Rows are one point carried round by a steady rotation, each followed by how many ticks it has turned.
The counts run from 0 to 229.
[-11  -3   6  -6 -15  24  -1  -7   1 -35   2   2  19 -20  -4 -26  25 -18
  27 -35 -16  35 -12   6  43 -24   6 -20   5  25   2   3 -11 -17  23 -23
 -26 -18   2  -4 -32  29  -7  25   5  15  22 -29  18  32 -53   9   4  19
  19 -33   5 -21 -25  11  11   6  21  42   7  12 -32 -10  14  -8  -8   6
 -10  10  14 -23  16   0   0]	192
[ -6   4   6 -25   3 -10 -10  -7  -9 -25 -13   1  20  -3 -10 -16  -3 -35
  -1  -6  12  -7 -21  -4  -3 -23  33 -24  27  38  -7  31  -4   1  22  -7
  -2 -11  -1  -9  -5  14  -7  56   7  -3  12   4  17  29 -43   0   1  -3
   8  18   9 -61   9  26 -26  20   7  24  -3   3 -29 -16   6  -6   9 -20
 -49  26 -14  -7  25  -7 -22]	107
[ 14  -8 -13  14  -9   1 -46  15  -5 -14 -46   7  -9 -17   1 -11  -7 -12
 -28  -4  -1  22  -7  -3   8 -15   2 -38  15  31  -6  -7  -2 -40  33   2
 -25 -33  10   8 -18  24  20  18  38  12  29  -8 -11 -17 -50   5   7  13
   7   2 -23 -12   4   0  -3  15 -21  23 -13  32 -39 -26 -12 -20  -3  11
   3 -15  32 -15   5 -29   8]	42
[-12   2  10   6 -16  -1  31   0  -8 -26   8   7  29  -3   5 -16  19 -22
   9 -37 -14   4   1  22  -4 -41   6 -10   3  40  -2   6 -18  19  -4  -9
  -4  14  -7  -7 -17   2  16  24 -24 -24  31 -43  22  33 -11  -8  13  27
  25   1  24 -27 -32 -11 -11  10  30   2   3   2 -14 -11  47  -2 -21 -28
 -36   0  13 -11  39  17 -10]	92
[ -5 -24   5  13 -32  -2   6 -20 -15 -44  25  15  38 -22  14 -30  -8 -17
  28 -41 -17  15  10  23  -1 -43   1 -13   4  24   1  16 -13   2  33 -12
 -24  -1  -2 -27 -13   1  28  -5 -18  -7   9 -32  22  -5  -9  11 -11  17
  30  12  15 -48 -26 -19  -9  13   5   8   0  17 -29  -6   4 -14 -22 -23
  -7 -21  17 -11  15   5   8]	88
[ -9 -21   9  -7 -13  16 -17 -11 -20 -33   3  30  39  -7 -13 -20   6 -44
   7 -29  25   2  -3  23  19 -32   7 -13  22  33 -17  15 -12   1  15 -15
   4 -26   4   1 -17  17 -20  17  25   8   5  -4  36  14 -36  33   1  -5
  27  20  10 -45 -25   2 -27  12  11  13  -7  20 -32  -7 -10  -7  13 -14
 -27  -4  -3   2  19 -27 -13]	187
[ 16 -15  15  34 -25  32 -16  28   5   2 -12  27   1  10 -11 -12  17   2
 -19  -6 -25  41   0   9   3  -7  -9 -15 -14  36  22 -15 -21  -9  29   3
 -18  -5   3   9 -10  12  39  12  14 -22  31 -51 -36   8   2   0   4  34
 -15  10  -7   0 -23 -37   5  10  27  23 -11   3 -12 -17  13 -21 -21   7
  -1 -30  11 -17  38   0 -12]	57
[-32   9 -12  13 -20  -8 -10  20 -19 -24 -29  13   6 -16  11  10  -6 -17
 -33 -23 -21  15 -16  -1 -20 -34   7 -42  13  50 -19   6   7 -18  -9   0
   6 -11  -4   9 -19   8 -13  38  13   4  43  -9   5  10 -36   3  13   0
  31   8  -4   8  -8  -6 -15  31 -25 -20   2  34 -29 -27  21 -16 -13  -9
 -21 -10  14   5  31  11  17]	120
[-15  -3   2 -14  -3  23   0 -11  -8 -34  -7  10  25  -9 -10 -20  16 -35
  21 -33   5  14  -4  12  41 -27   9 -24  23  29 -14   7  -8  -8  19 -18
 -15 -25   3  -1 -33  27 -18  27  16  16  13 -19  31  31 -52  10   8   7
  27 -22   9 -33 -28  14  -6   5  21  32   1  16 -33  -8  14  -6   4  -4
 -24  13  16 -11  20 -15 -11]	190
[  2   8  14   6 -23  10   7  12  -4  -1   6   7   0  10 -10  -6  25  -6
  -6 -19 -43  43 -18  -4  -8 -12  16 -14 -17  41  20   6 -16   5   8   2
 -10   1  -1 -11  -3   9  13  48 -17 -23  47 -44 -30  42 -12  -9   2  34
  -3  -1   4  -9 -11   0  -2   4  31  18  -8  -7 -11 -25  39 -13 -22 -21
 -28   0  -3 -27  51  16 -18]	96
[ 26 -15  -5  10  -5   5 -18   7 -15   6 -44  34 -12   3   1  -4  -2 -30
 -25 -15  -6  22  22  12   6 -20  -6 -28   5  35 -12 -20  -4  -7  20   4
 -25 -28  18  -3 -19  14  37  -1  11   3  39 -36 -14  -2 -35 -11  -9  29
   8  10 -16 -18 -17  -5  -2   3   6  19  -4  43 -31 -24  17 -18 -15 -15
 -11 -26  41 -24  20 -15  -6]	164
[-16   5  15   1 -19  -9  12   9   7 -41  17  -7  37  -3  -9 -20  19  -9
   1 -13  -4 -11 -27  13 -18 -33  17 -10   8  35  15  26 -23  15   8   0
  13  18 -16   6   5   6  13  53  -5 -35  18 -18  16  27  -3   2  29  10
  11  22  28 -38  -7 -15 -22  20  19   7 -10 -24 -13  -7  22  -5   1 -15
 -41   9 -24   6  44  11 -21]	214
[ -8 -23  -1  42 -37   7 -14  38  -2 -34 -14  32  25 -17  12  -6  14  -3
 -26 -27   4  14  -6  22  -7 -37 -23 -19   4  38 -10 -17  -7 -17  -6  -4
   3  -4  -1  29 -18  14   9  14  28  -6  19 -36  16 -11 -16  20  19  16
  23  10  -4  26 -27 -36  -2  32  -9  -1   6  27 -26 -11  14 -23  -7  17
   6 -28   7   1  14  -4  11]	158
[  1   7   6  18  -5 -15  19  31  18 -17 -30   9  15   8   6 -19   9  -8
 -19  -5   3 -24  -2  12 -24 -32   8 -23  17  39  -1   5  -8  16  -1   2
   1  22 -10   9  -9   5  44  40 -12 -27  23 -42  18  21  -4 -27  29  23
   1  15  21 -17  -4 -18  -5  36  20   8  11  -1 -13  -5  53 -19  -3  -9
 -37   7   4   4  29  24 -14]	133
[-20  30 -10   5  -5  -9  11  18  11 -29 -28 -18   3 -19  10 -15   8   0
  -6 -15 -32   2 -12   6  -1 -36   4 -44  14  46  -2   7  -8  -9   0   2
 -17  12 -12   5 -21  10  28  38  -9 -12  41 -26  10  21 -26 -27  34  25
  22 -24  14 -14  -6 -18   1  28   0  11  -2   5 -26 -15  37  -7 -20 -12
 -24  12  28   2  37  23   8]	12
[  5  -7   0  26 -28 -13  -3  -3   9 -31  -8  15  21 -14  30 -32 -29  -5
  12 -11 -11  -2  11   0 -22 -26   9 -31  15  37   7  17   1  -4  40  -6
 -29  13  -1 -24 -14   6  58  13 -21 -14   5 -39   6  -9  -6 -20 -13  21
   7  21  18 -42   0 -17  -2  44  -9   8  15  16 -30  -8  12 -31 -17  -6
  -7 -13  17  -7   1  25  10]	128
[-13  12   1 -29   7  -6 -10  -9   0 -24 -12  -7  15  -8 -13 -22   0 -29
   4  -7   2  -2 -25 -10   6 -22  30 -25  28  34  -3  30 -11  -7  29  -8
  -9 -13   0 -12  -7  19  -7  58   6   2  16   2  13  31 -49  -6   2   3
   6   8   8 -54   9  28 -18  21   9  29   1   0 -26 -16   7  -6  10 -10
 -41  32  -9  -8  28  -3 -18]	108
[  9 -28  -4  28 -24  -4 -26   3  -1 -41 -22  17  21 -29  14 -32 -15  -5
   6 -14   9   0  14  19   5 -33 -12 -29  20  23  -8  -1 -11 -23  42  -1
 -27 -14   2   0 -19  17  44 -10  18  -2   2 -23  20 -31 -20   7   4  12
  15  11   0 -34  -8 -28  -5  27 -17  17   1  28 -36  -7 -18 -24  -6   7
  10 -22  30   0  -3 -13  15]	46
[ 19 -17  13 -13  -2  19 -13   0  11 -18  -8   8  13   2 -22 -34  26 -24
  15  -8  22  11 -12   8  32  -6  13 -11  12  16   7   5 -17  -5  43  -9
 -22 -25   6  -2 -15  30  15  34  15   0   7 -28   4  29 -44   5   3  23
 -11  -2   2 -47  -7  18  -1   2  32  57  -7  -4 -26  -8   0 -13  10   8
 -20  15  -4 -29  16 -21 -31]	69
[  1  -6  -1  24 -14  26 -19  24  25 -44 -20   0  13 -22   3 -33  18  10
  12  -5   0  20 -14   4  28 -17 -11 -33  15  27   3  -2 -12 -29  39 -13
 -28 -13  -3  20 -30  35  19  27  26   8   3 -28   8   6 -33   9  22  17
  -1 -24   1  -2  -7 -20  16  33   5  44  11   3 -29  -6   2 -23   0  40
  16   2  13  -2  10   0   9]	153
[  0  -7   7  39 -28  -1 -17  18  -6 -14  -9  34  15   6  10   0 -26  -7
 -32   4 -14  10  -2  -4 -48 -22  12 -32   7  53  15  18   0   2  21   5
   5  13  -4   2   2  -6  33  25   3 -25  19 -24 -20 -10  14   0  -8   6
   1  49   6 -13  -3 -35 -26  48  -8 -17  -1   8 -23 -18   6 -27 -10  -7
 -14 -29  -4  10  32  15   6]	20
[ 27 -15  12 -13   5  15 -12  -6   8 -13 -13  16  14  10 -23 -31  23 -36
  10  -4  26   6  -6  10  28  -7  16 -13  18  22   0   2 -18   1  38  -6
 -15 -26   5  -3 -14  29  12  30  17  -1   4 -27   5  26 -42   0   2  19
  -6   5   1 -55  -7  19 -10  -1  37  51  -6   3 -29 -13   4 -10  11  -1
 -29  12   3 -23  22 -26 -34]	68
[ -3 -15  -2   3 -20  13 -25 -20 -24 -22   2   5  10 -21  -2 -12 -12 -18
   8 -30 -31  47   6   4  14 -26   4 -24   0  31  -2   7 -10 -23  38  -6
 -34 -26  13 -27 -16  15  11   2   4  10  32 -18  -7  -4 -37  12 -21  15
  24  -2 -11 -36 -20  -2  -3  -2  -6  15 -13  28 -37 -21 -15 -13 -24 -19
  -3 -20  31 -21  24 -14  11]	84
[ 19   2  13  11   2  11 -14  13  34 -20 -26  10   6   7  -1 -35   0  -8
  10  15  13   2 -10 -16   4   0  20 -29  23  33  14  13  -2 -10  50  -8
 -28  -5   1  -1 -14  24  37  47  13  -5  -5 -26  -8  20 -25 -20  -3  19
 -29   9   9 -41  10   8   6  43  19  47  15  -7 -25 -10  10 -29   8  23
  -9  15  -5 -10   9   6 -20]	29
[-16  13   1  -6 -11   0 -13   2  14 -44   3 -28  15 -20  -6 -34  10   1
  23  -9 -14  15 -35 -19  16 -19  18 -26  17  29  11  30  -9 -24  41 -12
 -25  -9  -9 -14 -13  28   2  56   6   5  12  -4   5  26 -47   3  12  10
   1 -19   8 -38  11  14   8  27   4  39   3 -13 -27 -17   0 -16   0  12
 -13  27  -7 -12  16   6   1]	111
[ 11 -24   5  21 -12  -9 -37  19  -1 -22 -22  31  24  -2  -1 -18 -12 -22
 -33   9  34 -17 -16   4 -22 -18  12 -24  27  37   0  19  -6  -8  37  -1
   6  -9  -1  15   2   8  18  34  36 -10  -9  -1   6 -18 -15  15   1  -6
  -3  52  -3 -35  10 -13 -33  43  -8   3  -3  11 -28 -11 -22 -25  19   8
 -16  -9 -17   9  14 -23  -9]	144
[  1   2  -2  -6  14   8 -21  11  11 -27 -50  12  16  -3  -8 -20   1 -35
  -8   5  33 -25  -4   5  19 -19  12 -42  40  35 -13   8   0  -8  27  -4
  -9 -17  -1  25 -22  21  10  35  34  10  -2  -2  28  12 -45  -3  20   1
   7   7   3 -43  -1   1 -22  30   5  25   1  11 -37  -7   3 -15  19  13
 -27  13   9   8  14 -20 -12]	148
[-13  25  -3  23 -16   7  -6  24  12 -20 -17 -13 -10 -10   7  -9   1  17
 -16  -8 -50  33 -14 -10 -14 -20   5 -39  -3  46  20   5 -10 -16  19   5
 -24  12  -8   1 -10  10  36  36  -6 -18  41 -30 -27   9 -12 -20  17  29
   1 -11   3   2  -2 -27  10  29  -4   9  -5  -6 -22 -24  28 -15 -28   0
  -9  -7  21  -2  41  26  11]	15
[  3 -14   3   2   2  -3 -25  13   2 -26 -33  25  27   0  -9 -14  -9 -35
 -18   2  39 -28  -6   8   0 -25  12 -30  36  36 -12  15  -3  -4  27  -1
   6 -13  -1  22 -11  15   7  34  34  -2  -5   4  28  -2 -29  12  16  -6
   8  32   5 -42   2  -7 -30  38  -4  13   0  16 -35  -6  -8 -18  20   1
 -28   2  -5  13  11 -22 -15]	146
[ 15 -21   9  26 -21   0 -41  25   5 -18 -13  29  13   1  -5 -13 -13  -6
 -30  17  13   0 -21  -6 -33 -10  11 -24  13  33  16  16  -7 -17  41   5
   3  -5   5  12  15  10  29  41  34 -24   0  -9 -23 -21  -6  13   0   2
 -20  50 -11 -26  14 -19 -22  42  -8  13  -7   3 -23 -19 -21 -26  10  11
  -4 -15 -23   1  18 -16  -8]	142
[ -9  -7   4 -10  -4  24   2 -10  -3 -35  -6   8  20 -15 -10 -26  22 -28
  24 -32  -5  25  -7   9  44 -26   4 -20  12  30  -7   6  -9 -10  20 -19
 -17 -21   1  -5 -33  25 -14  26   9  18  20 -24  21  36 -53   8   8  16
  24 -31   5 -28 -28  12   3   3  21  37   6  14 -30 -10  15  -8  -4   2
 -16  14  15 -18  19  -5  -9]	191
